In the rows, 128 means zero.
Each path below is one point turned by a fixed rotation once a step. After each direction that follows a path, write how fast that rotation turns it, in deg/step (0 if it stays still).
Each turn is a multiple of 5 degrees from 10 to 175, or 0.
Each row of a path follows its step; steps can be skipped.
path 1
step 0: [126 135 118 125 132 133 128 120 124 132 123 132 125 117 126 124 130 126
 131 129 122 123 144 132 128 131 127 121 120 120 128 136 138 130 123 121
 124 140 130 128 126 131 135 130 127 130 124 132 134 128 127 128 132 123]
step 1: [123 131 120 126 135 131 129 131 123 130 131 130 130 129 122 127 121 135
 138 133 125 129 134 135 118 128 132 116 131 124 132 132 126 138 123 130
 133 128 133 128 120 132 142 129 127 134 140 131 134 126 121 132 131 127]
step 3: [126 137 126 129 124 135 126 127 129 128 122 124 125 120 115 133 117 120
 137 136 130 131 137 131 124 126 128 128 122 120 126 124 121 132 129 126
 132 123 134 120 125 132 124 130 115 133 130 128 127 127 120 126 137 124]
step 4: [124 139 120 132 131 127 129 124 133 133 126 128 119 118 129 123 131 122
 144 125 125 133 129 121 124 125 125 128 134 127 126 137 122 131 127 126
 131 138 123 127 118 135 127 126 124 129 126 129 127 123 119 127 132 117]
step 5: [138 131 117 121 130 131 128 134 131 132 117 131 129 121 126 134 129 132
 137 131 133 133 127 131 130 119 130 117 136 122 130 129 129 125 121 129
 132 133 131 123 124 137 126 127 122 125 133 135 140 123 125 121 131 123]
step 6: [141 140 123 126 134 127 132 120 128 131 119 121 129 123 126 129 125 136
 134 127 134 129 135 127 119 127 123 121 131 129 138 123 124 133 125 122
 122 130 125 129 117 133 130 139 132 132 123 123 130 127 126 124 129 127]
step 7: [133 127 118 116 131 137 125 125 135 134 119 123 132 120 123 128 123 127
 129 137 125 126 131 128 127 126 129 132 129 119 133 119 123 134 124 125
 127 133 122 127 120 131 134 118 125 133 127 124 127 117 125 139 130 126]
step 8: [124 132 118 122 137 136 134 123 125 133 120 130 127 119 128 133 129 133
 140 130 131 135 134 132 120 135 124 126 132 124 127 131 129 128 128 123
 124 131 134 131 138 136 128 126 123 130 120 126 120 123 119 135 124 126]
step 9: [131 135 115 123 122 130 135 121 129 126 127 137 125 117 126 136 127 127
 134 129 119 129 137 133 125 130 140 120 125 126 135 125 127 131 132 124
 133 134 138 133 120 135 135 122 124 122 129 129 131 125 127 127 126 128]
step 10: [131 138 120 124 128 123 133 128 128 131 131 134 136 128 119 129 130 126
 135 132 123 129 128 132 119 127 119 123 137 131 133 129 128 141 130 130
 133 121 127 130 124 145 133 135 120 127 131 126 127 121 122 131 126 133]
step 11: [135 141 125 118 121 128 118 129 135 127 125 135 128 121 123 132 124 121
 130 131 125 130 127 130 119 125 126 132 127 117 128 129 124 127 126 124
 132 138 134 124 127 136 128 139 119 132 120 121 131 125 131 132 124 131]
step 12: [123 136 115 129 135 122 128 128 131 130 116 129 124 123 116 135 126 122
 128 129 124 135 128 121 125 129 125 121 123 120 120 127 132 137 123 124
 131 126 131 132 124 128 128 135 125 135 121 126 128 127 116 131 133 123]
[128 127 126 125 124 127 127 128 128 129 127 127 130 126 129 128 128 126
 125 128 126 127 129 128 130 127 130 129 128 127 126 127 129 128 126 127
 130 129 127 130 129 127 128 126 128 128 129 130 129 127 128 125 131 129]
160
[127 127 127 130 130 126 130 125 129 127 127 129 125 127 130 129 132 128
 129 129 128 128 128 127 130 128 129 126 129 127 129 130 131 127 128 127
 130 129 130 128 130 128 128 125 127 130 131 130 128 129 127 127 127 128]
85
path 2
step 0: [115 129 127 122 137 123 127 127 123 132 125 134 125 136 128 129 127 136
 127 129 117 131 126 118 130 127 128 134 120 131 124 133 124 131 127 130
 133 137 117 136 122 124 129 129 121 127 128 138 121 129 131 122 120 133]
step 1: [126 124 123 128 126 126 117 135 121 136 123 134 117 128 125 127 125 122
 130 133 119 130 132 129 128 131 133 128 125 126 120 118 128 125 132 136
 128 133 137 131 130 134 134 133 126 129 127 122 120 126 122 116 117 128]
step 2: [132 131 115 132 125 129 124 125 127 126 120 135 130 129 122 124 136 118
 129 124 115 134 131 133 137 119 123 129 136 124 120 129 129 130 134 125
 124 131 132 140 127 127 129 129 125 117 130 127 127 125 135 135 125 129]
step 4: [131 125 128 127 130 125 127 131 132 115 116 126 112 123 133 123 134 128
 126 124 126 118 126 128 124 125 132 126 128 125 125 125 122 126 134 135
 128 123 125 134 118 124 132 136 131 132 123 131 125 136 134 125 118 128]
step 5: [127 130 137 122 129 134 125 122 125 129 116 130 121 136 122 112 129 123
 118 134 126 124 137 132 130 117 133 133 126 127 124 132 133 126 125 136
 125 136 127 129 122 126 120 125 125 130 126 133 130 129 128 133 122 125]
step 6: [129 126 119 124 130 129 121 126 122 127 126 135 116 136 131 122 131 140
 128 126 127 124 131 135 129 133 129 132 130 126 124 123 130 125 131 129
 140 141 131 126 126 128 125 121 132 122 129 135 110 125 125 132 132 128]
step 7: [127 130 120 129 123 119 125 124 133 126 120 127 119 133 129 119 130 135
 126 132 122 127 125 130 133 131 123 123 124 123 127 130 117 135 130 131
 128 132 120 131 131 138 141 127 113 124 131 125 123 123 126 128 122 129]
step 8: [121 131 127 126 128 124 122 136 128 128 125 138 129 124 128 124 126 124
 126 141 117 132 136 126 125 128 123 136 129 125 122 125 126 133 127 134
 133 131 123 140 129 122 129 131 120 136 137 136 125 126 139 123 126 134]
step 9: [126 122 116 127 131 137 125 137 119 132 116 128 126 132 126 127 123 124
 132 133 125 134 131 123 135 121 125 126 132 131 123 126 125 114 129 133
 133 126 130 134 120 127 135 134 127 124 123 131 118 130 127 122 122 124]
step 10: [126 131 118 129 124 121 127 126 130 121 120 134 120 132 133 120 130 123
 130 125 125 127 123 129 137 120 127 122 136 132 118 126 131 133 123 137
 122 133 138 129 134 119 122 133 127 118 123 124 129 127 130 128 117 128]
step 11: [138 125 125 119 129 128 122 131 137 120 132 131 120 125 124 126 132 127
 124 122 124 131 134 141 131 126 131 121 123 125 121 132 128 122 130 136
 125 137 127 130 124 121 127 133 120 125 127 141 128 132 135 131 132 132]
step 12: [133 125 128 128 126 128 124 129 122 124 122 124 120 128 132 120 140 125
 120 125 125 118 124 129 121 126 124 128 126 127 124 126 127 117 130 130
 141 129 115 129 128 124 129 135 122 133 128 133 122 129 125 137 119 125]
[130 128 127 128 127 128 130 126 129 127 129 125 126 127 128 127 125 128
 129 126 128 128 128 128 129 129 128 128 125 130 128 126 126 133 128 130
 127 129 128 126 129 128 129 129 130 129 127 127 127 127 130 124 125 128]
115
[127 129 126 126 127 129 127 124 129 128 129 126 127 130 128 129 125 128
 129 129 128 128 129 129 129 125 126 129 130 128 127 127 128 127 128 128
 129 127 130 128 129 129 126 128 131 123 128 126 127 127 128 130 130 126]
95
[128 127 127 125 130 129 127 128 127 127 131 128 126 128 127 129 128 126
 128 130 128 129 127 130 127 129 127 130 130 128 128 129 128 127 128 126
 129 129 129 125 127 129 129 130 129 129 128 131 126 131 126 125 130 130]
135
[128 130 126 128 129 127 129 125 128 126 127 129 131 129 129 126 129 126
 125 128 127 127 128 126 129 127 129 131 130 126 128 130 128 130 125 127
 125 128 128 127 131 128 130 128 127 129 128 128 130 130 128 129 126 128]
135
path 3
step 0: [122 127 133 131 130 121 131 127 128 135 129 122 125 118 118 122 122 138
 115 123 127 130 130 135 126 132 134 127 131 139 124 132 126 128 138 124
 128 130 135 126 136 126 128 133 131 121 122 130 129 120 120 133 126 125]
step 1: [130 131 121 131 130 125 136 125 120 137 135 131 129 120 128 132 127 141
 138 119 120 130 133 114 135 128 123 125 123 124 132 123 127 134 124 131
 128 126 130 123 124 122 125 125 122 139 131 126 123 127 128 127 129 128]
step 2: [134 138 119 131 127 136 125 124 128 124 120 121 124 130 134 127 136 124
 122 125 132 131 123 127 132 133 121 126 123 128 125 128 126 122 128 130
 131 142 132 127 127 128 139 132 132 128 119 132 130 127 124 122 129 114]
step 3: [137 123 128 131 124 124 128 125 126 126 128 121 128 125 115 120 134 125
 137 126 128 127 131 132 126 121 136 130 134 132 131 131 127 137 133 130
 138 136 126 124 121 144 127 124 125 126 130 124 126 125 132 138 134 129]
step 4: [129 134 127 131 138 129 126 130 136 128 133 128 139 131 130 137 121 126
 130 119 135 135 130 128 131 132 125 118 134 136 123 120 125 124 132 128
 129 130 129 126 127 123 135 124 120 126 129 134 132 124 125 134 125 142]
step 5: [130 122 131 134 119 133 136 127 123 123 132 125 123 124 123 131 129 129
 121 118 134 128 130 131 126 134 128 132 130 120 132 130 129 130 119 129
 138 122 143 134 128 129 124 132 124 131 132 142 131 131 122 125 125 124]
step 6: [127 134 128 125 128 121 127 136 121 127 135 123 130 119 127 120 135 134
 130 130 128 128 130 130 133 126 124 123 121 130 139 132 124 126 143 126
 120 131 133 125 142 128 136 130 121 131 132 127 131 127 129 131 133 125]
step 7: [130 140 130 127 131 134 132 126 123 127 118 128 124 129 125 124 128 141
 134 121 127 128 142 124 120 132 130 122 134 130 127 124 122 129 121 132
 129 136 128 118 121 122 122 128 125 123 121 127 124 130 128 119 126 129]
step 10: [124 136 127 127 132 116 141 131 134 131 133 127 132 127 120 132 124 125
 121 121 124 124 134 133 132 123 132 122 130 121 128 118 124 129 121 132
 131 135 128 132 136 133 127 131 120 123 132 134 119 128 128 129 128 136]
step 11: [121 136 127 129 123 133 118 126 129 128 130 127 119 118 121 132 131 133
 127 121 129 136 130 129 127 126 123 134 120 134 126 129 129 133 128 135
 126 125 135 130 133 116 124 123 128 138 125 138 138 132 121 131 124 127]
step 12: [132 137 122 133 126 132 131 130 121 131 133 131 134 126 125 120 133 133
 128 133 122 125 117 130 135 132 131 128 130 125 132 132 124 122 128 126
 127 132 139 112 126 136 120 134 118 133 126 121 126 132 124 123 131 123]
step 13: [134 140 128 131 126 130 127 132 131 129 127 123 130 124 126 128 126 129
 129 124 130 129 135 124 115 122 131 112 126 124 122 132 136 126 137 126
 137 140 121 130 124 121 132 130 133 130 126 125 123 122 129 129 132 126]
[127 129 125 128 127 128 131 126 131 130 129 127 129 129 126 129 128 127
 128 129 128 131 125 128 128 129 129 128 127 127 127 129 128 130 128 129
 131 129 128 126 126 127 129 130 128 132 127 127 129 127 127 132 128 127]
35
[130 129 130 129 128 129 128 127 131 129 129 128 129 128 128 130 130 127
 125 126 129 127 131 126 126 127 125 129 127 125 128 127 128 128 126 129
 127 131 127 128 126 126 129 131 130 127 130 128 129 129 128 126 128 129]
125
[127 127 128 127 127 127 127 126 129 129 126 129 128 128 126 125 128 130
 127 127 127 128 128 128 127 125 128 127 126 125 127 127 130 128 129 126
 130 128 129 129 128 129 126 129 128 127 131 131 127 126 130 129 131 127]
145
path 4
step 1: [121 130 130 130 126 129 122 124 127 123 126 132 132 128 125 131 125 135
 130 128 136 126 125 117 120 133 131 133 134 128 130 131 142 126 134 127
 124 125 127 120 128 124 124 129 122 133 124 128 134 132 137 128 132 136]
step 2: [137 135 124 128 127 130 117 131 126 127 130 124 135 133 123 130 131 134
 125 123 129 130 127 128 129 124 123 127 121 131 134 135 134 132 127 126
 115 123 123 120 127 129 127 121 135 124 132 129 130 124 134 130 125 134]
step 3: [135 122 121 127 121 125 131 126 129 126 130 133 127 135 121 128 124 136
 135 133 129 125 125 120 135 124 129 126 133 131 124 131 133 135 113 131
 121 128 125 124 130 133 131 133 135 130 128 123 135 130 131 130 126 126]
step 4: [133 123 127 123 133 126 120 131 129 126 128 138 128 140 133 128 129 135
 133 129 129 128 132 124 122 126 131 119 132 122 136 130 136 126 121 121
 129 129 128 132 120 129 129 130 118 126 127 122 131 134 127 125 130 136]
step 5: [128 124 129 121 126 135 124 128 126 121 125 123 128 133 130 131 125 125
 122 130 136 132 127 122 130 130 126 128 135 130 131 136 141 129 132 120
 126 126 122 121 120 133 126 133 122 136 134 136 132 126 129 129 134 130]
step 6: [124 129 127 124 126 127 126 130 127 131 130 123 131 129 128 126 125 143
 128 123 134 133 129 116 129 131 119 124 126 128 129 124 139 136 127 127
 129 127 118 123 128 126 130 120 135 132 130 126 130 117 129 128 125 135]
step 7: [134 125 127 129 115 119 128 128 129 123 133 132 127 142 127 132 140 135
 134 130 135 127 126 120 129 124 125 129 126 125 132 125 127 131 127 127
 126 118 127 127 124 132 131 130 137 130 126 130 129 131 133 128 125 128]
step 9: [139 126 125 119 128 130 128 136 123 122 127 129 134 122 131 129 127 127
 126 120 132 128 132 119 129 130 133 123 129 129 127 136 134 134 128 121
 127 127 121 131 118 137 125 118 126 129 136 131 130 133 131 131 125 131]
step 10: [127 121 131 130 123 125 132 130 126 129 132 122 123 128 123 132 124 133
 127 136 129 133 124 113 136 134 125 121 123 131 131 132 131 132 124 127
 129 127 125 125 120 135 128 121 127 131 121 130 133 125 125 121 129 135]
step 11: [135 121 134 131 132 127 120 127 125 124 132 129 125 135 133 126 127 140
 133 129 132 133 128 123 131 125 129 131 125 119 130 118 130 127 135 124
 127 121 120 126 121 127 136 126 128 133 121 128 130 133 134 126 125 126]
step 12: [134 128 129 128 130 132 129 134 130 124 131 136 132 128 129 130 131 125
 129 129 131 123 133 125 126 126 122 134 135 135 133 126 134 128 134 123
 125 120 127 116 127 136 123 130 130 140 122 124 137 127 133 123 123 132]
step 13: [139 131 125 126 127 127 128 127 124 127 128 129 129 130 123 123 122 131
 130 129 129 127 125 125 118 131 134 126 122 129 127 131 142 132 128 121
 126 134 128 126 131 136 125 115 138 132 127 131 131 130 132 130 121 135]
[127 128 128 131 128 125 128 125 128 128 131 128 126 130 127 131 128 128
 132 129 130 129 126 127 125 130 131 127 127 125 129 128 127 128 128 129
 129 128 130 128 128 129 127 129 125 127 127 130 126 128 128 127 128 129]
110
[127 128 127 128 127 127 128 125 129 129 129 125 127 127 129 128 129 130
 128 130 128 128 130 129 127 130 124 128 127 127 128 125 129 126 131 125
 129 127 128 126 128 128 130 128 126 132 129 126 127 128 129 130 128 128]
65
[128 128 127 126 128 127 130 131 126 127 129 126 126 127 128 128 129 126
 128 127 128 128 127 129 127 125 130 127 127 126 125 128 130 127 127 129
 130 126 129 126 129 127 130 127 127 127 127 126 128 126 130 125 131 128]
0
[126 128 129 128 130 129 129 126 126 128 128 129 128 127 128 129 127 127
 126 124 129 128 130 128 125 128 129 128 129 130 130 130 130 127 128 123
 128 126 129 128 130 130 127 128 127 128 128 127 128 128 128 129 129 126]
95
